[[  8  12  88]
 [ 79 -29 -27]
 [ 36  24  84]
 [ -7 -86   1]
 [-15 -84 -28]
 [ 74   9  55]
 [-18 -65  67]]
->
[[ 88 -27  84   1 -28  55  67]
 [ 12 -29  24 -86 -84   9 -65]
 [  8  79  36  -7 -15  74 -18]]

[[-31 -21  19  -7  24   5  63 -14  -1   2 -40   4  15]
 [ 17 -14  -4 -10 -51  28 -19  33 -27  -8 -31   2 -15]
 [ 43  16 -14 -66   1  69 -60  28  57  12  21  28  29]]
->
[[ 15 -15  29]
 [  4   2  28]
 [-40 -31  21]
 [  2  -8  12]
 [ -1 -27  57]
 [-14  33  28]
 [ 63 -19 -60]
 [  5  28  69]
 [ 24 -51   1]
 [ -7 -10 -66]
 [ 19  -4 -14]
 [-21 -14  16]
 [-31  17  43]]

[[ -4  43 -49]
 [-11   6 -44]
 [  8  75 -75]]
->
[[-49 -44 -75]
 [ 43   6  75]
 [ -4 -11   8]]

[[-30 -31   7  51  68  42  -8 -42 -42 -10  24  33   8]
 [ 47  -6 -36 -21  24  63  63  25 -24 -47 -33   4  32]
 [-46 -29  24  73  80  43 -10 -36 -18  28  64  60  19]
 [ 20 -30 -45 -11  46  82  71  23 -25 -34  -2  45  68]]
->
[[  8  32  19  68]
 [ 33   4  60  45]
 [ 24 -33  64  -2]
 [-10 -47  28 -34]
 [-42 -24 -18 -25]
 [-42  25 -36  23]
 [ -8  63 -10  71]
 [ 42  63  43  82]
 [ 68  24  80  46]
 [ 51 -21  73 -11]
 [  7 -36  24 -45]
 [-31  -6 -29 -30]
 [-30  47 -46  20]]

[[  2  38 -27  -3  32 -14 -31  20]
 [ -6 -15  16  -2 -19   7  27 -17]
 [-27 -14   3   0  25 -12   5  18]
 [-63 -39   9 -40  21 -23  54   4]
 [-19 -66 -18 -87 -13 -14  29  -3]]
->
[[ 20 -17  18   4  -3]
 [-31  27   5  54  29]
 [-14   7 -12 -23 -14]
 [ 32 -19  25  21 -13]
 [ -3  -2   0 -40 -87]
 [-27  16   3   9 -18]
 [ 38 -15 -14 -39 -66]
 [  2  -6 -27 -63 -19]]

[[-20  -7  12   3]
 [ -4  25  33  43]
 [-23  24 -31  41]
 [-33  -7  -2 -14]
 [ 13  61 -23  -3]
 [-41 -11  34 -12]
 [ 48  30  62  16]
 [-27  25  30 -42]
 [-16  14  13 -47]
 [  4  25  21   7]
 [-19   5  61  68]
 [ 46 -16  15  -4]]
->
[[  3  43  41 -14  -3 -12  16 -42 -47   7  68  -4]
 [ 12  33 -31  -2 -23  34  62  30  13  21  61  15]
 [ -7  25  24  -7  61 -11  30  25  14  25   5 -16]
 [-20  -4 -23 -33  13 -41  48 -27 -16   4 -19  46]]

[[-14  24  32]
 [-27  -1 -25]
 [ 73   6  -7]]
->
[[ 32 -25  -7]
 [ 24  -1   6]
 [-14 -27  73]]

[[-45 -48   6 -13   8  11 -16 -47   8]
 [ 49  42 -67 -52 -62 -64 -46  45 -59]
 [  1  -2 -18 -20 -16 -15 -20  -1 -15]]
->
[[  8 -59 -15]
 [-47  45  -1]
 [-16 -46 -20]
 [ 11 -64 -15]
 [  8 -62 -16]
 [-13 -52 -20]
 [  6 -67 -18]
 [-48  42  -2]
 [-45  49   1]]

[[-20 -16  21 -12  21  16  17 -34]
 [-10 -18  17 -11  19  17  13 -21]
 [-18 -16  19 -11  20  16  16 -31]
 [ -9  48 -26  33 -48 -65 -48 -33]
 [-11 -24  25 -18  27  24  17 -28]
 [-12  36 -12  22 -34 -50 -36 -37]
 [-18   5  15  -3   1 -10  -6 -39]
 [ -2 -15   3  -3  10  12   9  -6]
 [-18  -2  17  -6   8  -1   2 -38]
 [-16 -17  23 -13  21  18  15 -30]
 [ -7  31 -22  24 -31 -44 -31 -26]
 [-19 -17  26 -15  24  18  16 -35]]
->
[[-34 -21 -31 -33 -28 -37 -39  -6 -38 -30 -26 -35]
 [ 17  13  16 -48  17 -36  -6   9   2  15 -31  16]
 [ 16  17  16 -65  24 -50 -10  12  -1  18 -44  18]
 [ 21  19  20 -48  27 -34   1  10   8  21 -31  24]
 [-12 -11 -11  33 -18  22  -3  -3  -6 -13  24 -15]
 [ 21  17  19 -26  25 -12  15   3  17  23 -22  26]
 [-16 -18 -16  48 -24  36   5 -15  -2 -17  31 -17]
 [-20 -10 -18  -9 -11 -12 -18  -2 -18 -16  -7 -19]]
